Each row has a name. Each question is about the rows just above it.

k299: [-3.39,-2.21,+0.78,+3.62,-2.10,+3.97,+4.42,-3.56,-1.67,+0.54,+4.95,+7.60,+4.62,+5.28,+7.24,-3.68,-3.08,+0.47,+1.39,+3.59,+0.13,+6.13,+3.89,+2.02,-0.31,+2.36,+3.84,-1.31,+2.37,-2.92]
k214: [+3.37,+7.25,-2.53,-0.55,-1.39,-0.45,-4.19,+3.92,+0.37,-5.13,-9.28,-0.37,-3.36,-2.00,-5.66,-3.16,-2.99,+5.85,+1.03,+1.37,-2.50,-0.30,+0.72,-0.79,-0.12,-1.20,-0.85,+1.75,-2.01,+7.78]
k23: [+0.48,-4.14,-0.24,-1.19,-0.11,+1.25,-1.47,-0.96,+3.73,+1.83,+5.23,-7.14,+1.43,-2.99,-1.57,+8.42,+1.63,-7.58,-1.00,-3.78,+3.86,-1.26,-3.03,+2.67,+0.49,-0.59,-0.63,-3.84,+4.39,-7.53]
k326: [-2.54,-6.61,+1.70,+0.48,+0.47,+1.67,+2.63,-3.63,+1.07,+3.77,+8.97,-1.33,+3.82,+0.88,+4.03,+5.01,+2.03,-6.90,-0.69,-1.93,+3.12,+1.07,-0.96,+2.19,+0.21,+0.91,+0.92,-2.90,+3.46,-8.48]
k527: [+0.76,-3.56,+1.17,-3.24,+3.47,-3.97,-1.32,+0.47,+0.86,+3.63,+2.16,-7.71,-2.37,-3.99,-3.24,+6.13,+5.94,-5.05,-2.38,-5.26,+1.84,-6.35,-4.97,-1.67,+0.42,-1.39,-3.81,+0.17,-1.33,-3.03]
Among the named rows, does one hold [+3.12,+1.06,-0.96,+2.19] next to each other, in this order? : no
Among the named rows, does one hold [-0.12,-1.20] next to each other, in this order? : yes

k326: [+0.80,+0.58,+0.49,-0.58,-0.44,-2.30,+1.30,+4.11,+0.00,-1.41,+0.86,+0.97,-1.82,-0.81,-5.85,+1.47,+0.42,-0.49,-2.49,-1.74,-2.47,-1.11,-1.01,+1.32,-0.51,+0.37,-0.62,+0.79,-0.47,-0.36,-0.50,+3.18,-2.01,+0.33,-1.05,+2.16,-0.11,+1.64,-0.55,-0.04,+0.47,+0.66,-0.87,+0.88]
k23: [-2.11,+0.57,-0.51,-2.13,-0.50,-1.01,+1.05,+4.94,+0.84,-0.12,-0.38,-2.29,-0.83,-1.99,-3.16,-0.73,-0.24,-1.78,-0.10,-0.41,+2.10,-1.43,-2.17,-3.02,-0.15,+0.29,+0.93,-1.46,+0.58,-0.61,+0.33,-2.88,+1.09,+0.59,-2.22,-1.07,+0.15,-8.70,+1.63,-0.51,-2.69,-1.72,-1.40,-0.35]
k214: [+0.97,+0.83,+1.31,+0.63,-0.45,+2.42,-0.83,+3.15,+0.39,-0.60,+0.40,+2.42,+4.65,+0.27,+1.82,-0.11,-0.25,+0.68,+0.11,-0.01,-0.11,+0.70,+4.08,-4.46,-0.36,+0.15,-2.26,+2.06,-0.84,+1.70,+0.74,-3.61,+2.45,+0.46,-1.37,-1.60,-1.00,+3.12,-0.68,-0.82,-0.64,-1.21,+0.84,+1.56]
k898: [-1.76,-0.26,-0.23,+1.40,+2.43,+0.41,-0.60,+2.71,-0.24,+1.00,-0.11,+3.64,+0.58,-1.02,+2.19,+0.27,+0.94,-0.41,+0.70,+0.04,+1.41,-0.78,+2.67,-2.00,-0.12,+0.03,-1.61,+0.69,+0.59,+0.09,+0.33,-3.89,-0.13,+1.68,-2.23,+1.93,+0.82,+3.25,+0.42,+1.95,-3.66,+2.99,+0.39,-0.46]
k238: [-1.67,+0.75,-0.24,+1.48,-0.64,+2.30,-0.21,-3.36,-0.99,-2.89,+0.17,+0.40,+0.11,-0.71,+1.79,+0.78,+0.80,+0.04,-1.41,-1.08,-0.28,+0.92,-0.60,-1.04,-0.70,-0.08,+0.04,-1.03,-1.35,+2.17,-1.57,-1.85,+1.88,+0.66,+0.24,-3.02,-0.62,+2.26,+0.02,-1.45,+1.77,-0.20,+1.15,+0.82]
k299: [+0.76,-0.24,+0.87,+0.44,-0.22,-0.31,+0.00,+0.54,-1.55,+0.24,+0.10,-0.24,+0.28,-1.29,-0.80,+0.29,-0.35,+0.82,+2.64,+0.71,-0.31,+0.88,-1.49,+0.11,-0.03,+0.18,+2.03,-1.01,+0.79,+0.68,+0.38,-0.14,+0.30,-2.42,+1.23,-0.43,+0.55,-0.64,-0.62,-0.80,+0.32,-1.92,-0.45,+1.22]
k527: [-1.75,+0.77,+0.32,-0.11,+0.91,+1.27,+0.43,-1.09,+1.40,-0.05,+0.08,+3.15,+3.20,-3.25,+1.74,+1.01,-0.18,-1.33,-1.75,-0.41,-0.31,-0.96,-3.98,+4.13,-0.64,+0.73,+1.02,-0.89,-0.48,-0.05,-2.56,-0.56,+1.77,+0.46,+1.73,-1.77,+0.65,-1.68,-0.74,+1.49,-0.25,+1.11,+0.93,-1.30]
k414: [-0.87,+1.46,-0.18,-0.89,+0.12,+1.07,+1.65,-0.86,+1.29,-2.19,-0.32,+1.75,-2.56,-1.10,+2.60,-0.15,-1.31,+0.08,-0.17,-0.71,-4.72,-0.54,-1.88,-0.18,-0.23,-0.28,-2.77,-1.18,+0.18,+0.73,+1.00,+6.08,+0.25,-0.35,-1.12,+0.86,-0.13,+2.41,-0.08,+1.33,+3.80,+0.39,-0.49,-1.43]
k852: [+1.89,+0.67,-0.75,+0.03,-0.48,+0.11,-0.31,-2.01,+1.85,-0.74,-0.19,+0.29,-1.83,-1.02,+3.42,-1.53,-0.30,+0.25,-0.64,+0.71,+2.61,+0.70,-0.65,+0.00,-0.91,+0.42,-1.17,+0.21,-0.96,+0.34,+0.12,-3.96,+2.83,+1.36,-0.04,+0.71,-0.54,-1.83,+0.67,-0.15,+2.60,+2.73,-1.28,-0.77]
k498: [-2.98,-1.58,-0.46,-0.67,+0.92,-1.93,+0.81,+1.74,-0.13,+2.90,+0.17,+2.03,+0.28,-1.14,+2.72,+0.44,-0.70,-2.72,+1.71,+0.17,+2.24,+1.25,+1.52,+0.84,+0.04,-0.17,-0.37,+3.10,+1.91,-0.68,-0.45,-2.91,-1.17,+0.67,+1.31,-0.38,-0.40,-1.25,+1.15,-1.22,-2.84,+0.31,+0.70,-0.10]
Among the named rows, does one hold [+3.10,+1.92] next to each other, in this order? : no
Among the named rows, does one hold [+0.79,-0.62,+0.37,-0.51,+1.32] next to each other, in this order? : no
Does one of the named rows hold [-1.93,+0.92,-0.67,-0.46,-1.58] side by side, in this order? : no
Does one of the named rows hold [+2.67,-2.00,-0.12] side by side, in this order? : yes
Is [+0.74,+1.70] printed in one of the named rows, side by side and in this order? : no
Among the named rows, does one hold [-0.80,+0.29] next to each other, in this order? : yes

k898: [-1.03,+1.58,+1.54,+3.52,-0.02,-1.51,+3.18,+2.00,+7.89,-1.81,+2.93,+0.02,-1.66]
k498: [-0.37,+4.21,-0.74,+2.43,+0.25,-0.67,+0.83,+3.08,+6.09,-1.01,+2.59,-0.64,-0.90]
k326: [-0.37,+4.21,-0.74,+2.43,+0.25,-0.67,+0.83,+1.81,+4.30,-0.72,+1.83,-0.32,-0.63]
k299: [-1.03,+1.58,+1.54,+3.52,-0.02,-1.51,+3.18,+2.00,+7.89,-1.52,+2.93,-0.35,-1.34]
Is [+3.08,+6.09,-1.01,+2.59,-0.64] printed in one of the named rows, side by side and in this order? : yes
Among the named rows, does one hold [+3.52,-0.02,-1.51,+3.17] next to each other, in this order? : no
Among the named rows, does one hold [+2.93,+0.02] next to each other, in this order? : yes
Is [-1.34,-0.35] printed in one of the named rows, side by side and in this order? : no
Among the named rows, does one hold [-0.67,+0.25,+2.43,-0.74,+4.21] next to each other, in this order? : no

k633: [-2.85,+0.85,-3.00,-0.59,-1.11,-2.35]
k898: [-2.85,+2.17,-3.00,-0.59,-1.11,-2.35]
k23: [+0.35,+1.65,+0.85,+0.65,-8.34,-2.62]
Is [+1.65,+0.85,+0.65,-8.34,-2.62] printed in one of the named rows, side by side and in this order? : yes
Among the named rows, does one hold [-0.59,-1.11,-2.35] next to each other, in this order? : yes
Is [+1.65,+0.85,+0.65,-8.34,-2.63] printed in one of the named rows, side by side and in this order? : no
Is [+1.65,+0.85] printed in one of the named rows, side by side and in this order? : yes
Does one of the named rows hold [+0.65,-8.34,-2.62] side by side, in this order? : yes
Is [-0.59,-1.12,-2.35] printed in one of the named rows, side by side and in this order? : no
Does one of the named rows hold [-3.00,-0.59,-1.11,-2.35] side by side, in this order? : yes

k299: [+0.23,+1.86,-0.64,+1.37,-1.06,-0.73,-0.70,+0.50,-2.25,+0.45,+1.69,+0.31,-0.74,-0.05,+1.26,+0.29,-0.40,+2.97,+1.99,-0.83,-1.70,+1.99,-0.77,+0.41,+0.15,-0.66]
k898: [+1.47,+2.35,+0.81,+0.88,-0.04,-0.53,-0.12,+0.83,-0.13,+0.81,-1.12,-2.28,-0.74,+2.06,-0.21,+4.39,-0.34,+3.20,-0.36,-1.04,+0.47,-0.36,+0.95,-0.71,-0.20,-0.49]
k214: [-0.48,+0.10,+0.81,+2.49,+3.17,+2.21,-2.56,+0.38,-4.78,+2.61,+0.45,+1.20,-4.01,-4.06,+4.60,-3.12,-2.18,+4.92,-1.21,-2.63,+1.79,-1.21,-2.20,+2.42,-9.02,-1.56]
k326: [+0.54,+0.00,-0.19,-0.08,-0.33,-0.02,+0.57,+0.65,+0.08,+0.09,+0.04,-0.88,-0.74,+0.79,+0.63,+0.52,-2.41,+1.48,+0.39,+0.55,+0.00,+0.39,-1.15,-0.71,-0.20,+0.41]
Among the named rows, does one hold [-0.88,-0.74,+0.79,+0.63] next to each other, in this order? : yes
Is [-0.05,+1.26,+0.29,-0.39] printed in one of the named rows, side by side and in this order? : no
Among the named rows, does one hold [-0.40,+0.29,+1.26] next to each other, in this order? : no

k214: [+0.54,+0.49,+0.52,-1.45,+0.63,-1.64,-0.58,-0.90,-2.11,+0.39,+1.00,-0.51,+0.73,-2.72,+1.94,+3.55,-1.97,-2.57,-0.90,-1.62,-0.84,+0.60,-1.64,+1.10,-1.91,+1.12,-2.37,+0.91,-1.92,-0.73,-1.33,-1.16,-1.30,+0.10]
k852: [-0.99,+0.63,+0.04,+2.60,+4.73,+0.15,+1.29,-0.82,-1.93,-2.73,+1.46,-6.68,-0.13,+0.79,+6.28,+2.82,+1.05,-8.13,-3.34,+0.18,-1.59,-4.05,-4.53,+1.98,-4.58,+1.38,-0.33,-0.93,-1.21,-6.10,-2.04,-2.83,+2.11,-2.19]
k898: [-0.51,+0.59,+0.18,+1.41,+3.52,-0.39,+0.75,-0.92,-2.01,-1.88,+1.32,-4.95,+0.18,-0.32,+5.08,+3.15,+0.14,-6.57,-2.65,-0.44,-1.48,-2.67,-3.70,+1.75,-3.84,+1.28,-0.99,-0.38,-1.47,-4.56,-1.89,-2.31,+1.10,-1.54]
k527: [-0.76,+0.78,+0.53,-0.80,+2.66,-1.62,-0.59,+0.95,-2.74,+1.86,+1.99,-0.29,-0.85,-0.73,+2.70,+2.05,-1.47,-4.26,-1.49,+1.03,+1.95,-1.20,-3.24,+1.35,-2.66,+2.88,-1.28,+0.84,-1.44,-2.26,-0.73,-3.75,-0.61,+0.05]
k498: [+0.44,+0.03,-0.22,+3.15,+2.40,+1.46,+2.20,-3.54,+0.07,-6.21,-0.13,-8.94,+1.80,-0.13,+5.43,+3.19,+2.08,-5.95,-2.74,-3.11,-5.85,-2.84,-2.03,+1.48,-3.52,-1.94,-0.56,-1.84,-1.02,-4.88,-2.48,+1.35,+2.58,-2.77]
k633: [+0.82,+0.62,+0.70,-2.37,+0.35,-2.49,-1.10,-0.93,-2.86,+1.17,+1.17,+0.52,+0.96,-3.98,+1.95,+4.76,-3.06,-2.62,-0.82,-2.02,-0.75,+1.40,-1.86,+1.25,-2.04,+1.63,-3.27,+1.53,-2.53,-0.25,-1.64,-1.50,-2.19,+0.46]
k299: [+0.12,+0.61,+0.45,-0.91,+1.60,-1.76,-0.55,-0.42,-2.54,+0.54,+1.17,-0.85,+0.38,-2.30,+2.86,+3.79,-1.88,-3.84,-1.37,-0.77,-0.38,-0.16,-2.58,+1.29,-2.44,+1.80,-2.12,+0.91,-1.91,-1.74,-1.54,-2.12,-0.98,-0.16]
k326: [+0.35,+0.84,+0.95,-2.80,+1.06,-2.52,-1.16,-0.27,-3.24,+2.14,+2.14,+0.65,+0.20,-3.26,+1.91,+3.75,-3.01,-3.11,-0.98,-1.31,+0.82,+0.82,-2.37,+1.54,-2.55,+2.39,-3.16,+1.54,-2.55,-0.53,-1.09,-2.71,-2.16,+0.72]
Does one of the named rows hold [+0.91,-2.37,+1.12,-1.91] side by side, in this order? : no
Does one of the named rows hold [-0.59,+0.95,-2.74,+1.86,+1.99] side by side, in this order? : yes
Does one of the named rows hold [-1.54,-2.12] side by side, in this order? : yes
Is [+2.14,+0.66] printed in one of the named rows, side by side and in this order? : no
Among the named rows, does one hold [-2.11,-0.90,-0.58,-1.64] next to each other, in this order? : no

